In the rows, 128 means zero.
A single turn carries every row of the set below to another of its rows. Some are shown first; where does it send the rows asked next?
buz: [126 151 123 107 126 118 120 148 110 127 102 121 148 109 123 161 105 126
 132 135 143 122 130 124  95 127 130 102  97 150 170 106 108  99 146 113
  74]
peko: [149 101 128 112 152 125 133 151  85 117 138 132 167 166 124 134 113 133
 104 139 114 103 125 128 160 108 138 113 150 133 131 183 153 121 101 119
  94]
Fusir: [142 143 143 127  95 133 144 168 108 139  91 116 162 151 132 148 111 110
 136 129 140  83 135 140  97 155 121 107 109 172 150 106 118 126 156 107
  92]
tuto: [123 139 123 111 152 104 119 145 113 120  87 115 136 101 132 168  97 120
 109 136 150 115 111 125 103 140 140 103 110 143 152 114 100  97 147 111
  88]
liki: [146  95 140 120 146 114 113 161  84 115 134 118 171 162 113 138 120 113
 102 122 116  94 127 134 150 113 136 109 151 155 129 172 161 119  89 119
  90]
divo: [133 145 119 103 133 101 122 149 104 119  79 122 138 128 111 168 103 118
 131 146 141 130 125 127 103 113 132 103 103 156 146 115 109  78 147 119
  73]
paba: [150  98 135 102 149 125 128 154  91 112 145 123 161 169 118 138 112 131
 105 134 119 100 125 128 167 116 138 111 152 139 132 177 150 120 100 117
 100]
teg: [152  96 139 126 148 117 121 160  83 123 132 124 176 165 114 134 115 117
  98 122 116  91 125 138 146 111 130 112 146 148 136 179 162 124  90 120
  86]
kogo: [147 111 148 109 137 108 119 154  88 118 136 110 177 154 123 129 108 111
  95 133 111 100 125 132 149 127 147 106 151 142 146 186 147 110 102 112
 101]
gipag: [118 115 125 125 138 130 138 153 118 141 103 124 113 166 107 168 104 133
 120 100 153  98 113 142 105 159 110 120 106 171 129 120 117 139 135 140
  99]
tilun: [125 127 124 121 131 121 136 153 118 159 104 131 125 179  85 166 114 127
 116 113 147 114 105 148  88 148 116 102 103 180 142 124 142 113 136 143
  85]
vor: [123 127 122 124 122 139 146 158 119 148 123 128 132 166 102 169 114 142
 118 106 141 109 126 140  90 151 107 116 100 169 159 112 129 133 144 139
  76]
kef: [143 110 139 104 154 114 118 143  79 117 128 133 173 152 128 138 125 117
 102 139 106 108 138 127 144 109 149 107 146 133 133 185 159 113 102 117
  95]
Sano: [134 111 130 113 160 137 158 135 134 137  94 143 131 142 139 190 110 142
 115 138 172 110 109 136 116 153 137 100 128 147 136 117 133 120 161 118
  95]
Zela: [160 123 126 107 145 133 165 147 128 135  99 147 135 161 120 170 101 140
 130 154 178 111  96 142 120 135 135  92 127 155 151 113 139  92 160 116
  89]
gid: [147 116 146 112 139 111 119 150  83 123 131 117 180 159 128 124 107 110
  93 131 109  97 130 136 146 122 143 109 146 139 149 188 150 116 100 115
 101]
vit: [141 106 144 103 151 115 119 148  86 112 126 126 169 151 126 149 129 116
 100 136 114 110 136 128 144 112 149 104 151 140 126 184 166 109 101 114
  94]
dip: [134 136 142 129 118 115 125 169 105 130  75 101 149 140 132 144  99 104
 127 123 149  72 114 139 107 157 121 108 116 176 125 107 101 121 146 109
 104]
Pinol: [142 150 143 113  97 118 142 161 107 135  77 110 151 172 117 136 109 104
 126 139 134  94 120 143 101 156 131 102 118 171 137 122 112 110 164 113
 107]
befaz: [148 125 127 112 140 148 160 151 126 137 110 150 148 143 138 180 119 141
 129 150 164 107 110 136 103 143 136  94 125 150 162 103 143 112 163 111
  83]

gid goes to kef
buz goes to befaz
And these:
tuto goes to Sano
tilun goes to Pinol

